A single turn carries every row of the set below to another of its rows. Some are shown first; where does it send the rows asked next?
k828: [ 11  14   3 -12  -3  -3   0   5 -24 -19  20  11 -13]
k495: [ -7  -1   2  15 -12  -1 -12 -18  -5   8   1  18 -25]
k135: [ -9  -2   3   9   0  -6  10   1  -1  11   6 -13  -5]
k609: [ -6   3 -12  11   0 -21  -9 -13  -5   7   4  21 -32]
k84: [ -8  18  -4   8  -6 -10   8   2  11   1 -16  22  -2]
k252: [  4  -1  10 -12  22  -8 -12   0 -15  13 -19  19 -20]
k354: [ 14   1  14 -16  19   0 -11   3 -17   9 -15  21 -17]
k480: [ 10  21  -1 -19 -14  -5   1  -3 -15 -13  16   8  -8]
k759: [ 4 14 -8 20 -3 -1  2 -2  5 -5 -7 30 -1]
k168: [  1   6   9  -4 -11  -5  10   5   5  14  -5 -11  -3]
k816: [ 10  18   6 -13 -14  -2   3   2 -25 -11  15   7 -11]
k295: [  8  20   9 -16  -8  -1   2   0 -23 -14  15  12 -12]
k245: [  7   8  11  -6  24 -10 -10   6 -19  12 -15  13 -22]
k684: [ -2  -1 -17  12  -9  -4  -3 -15 -12   8  11  12 -25]
k499: [-10  -3  -5   4  -5 -19  -3  13   3  15   0  -7  -1]
k216: [ -2  -6  -6  -6   9  -2 -13  15  18  -7  19  23  -4]
k423: [ 15  13   1 -18 -12  -4   8   3 -16 -11  19   8 -19]
k838: [10 16 -9 16  0 -4  5  4  4  8 -3 23  9]
k447: [ -5 -11  -1 -11  12   2 -14  19  13  -7   8  20   0]
k884: [  3  -1  15 -12  24  -5 -12   6 -15   7 -18  17 -16]
k7: [  1  24  -2   7  -5  -6   0  -3   3  20 -12  27  -3]
k132: [ -1  -6   0 -17  12  -7 -16  17  16  -8  15  21  -8]
k518: [ -2 -11  -3 -11   8   3 -12  14  15 -10  19  22  -9]
k477: [  3   0   3  -5 -15 -10  -4   3   0  20   0 -13  -9]
k532: [-12  -6   2  11   0 -18 -10 -15  -4   7   6   9 -31]
k419: [  1   8  16 -11  21  -4  -9   1 -22   8 -15  25 -18]
k849: [  2  13   2 -18 -10   4   3   2 -19 -14  21   8 -16]
k418: [  6  -9  -5  -4   9  -2 -20  20  16  -8   8  18  -4]
k472: [ 10   7  16  -9  23 -14 -11  -5 -17  12 -11  21 -16]
k623: [  4 -17  -5  -4   7  -2 -13  16  14  -2  15  27  -6]

k135 -> k495
k354 -> k132
k684 -> k7
And these:
k419 -> k447
k477 -> k609
k245 -> k623
k472 -> k418
k884 -> k518
k168 -> k532
k216 -> k816

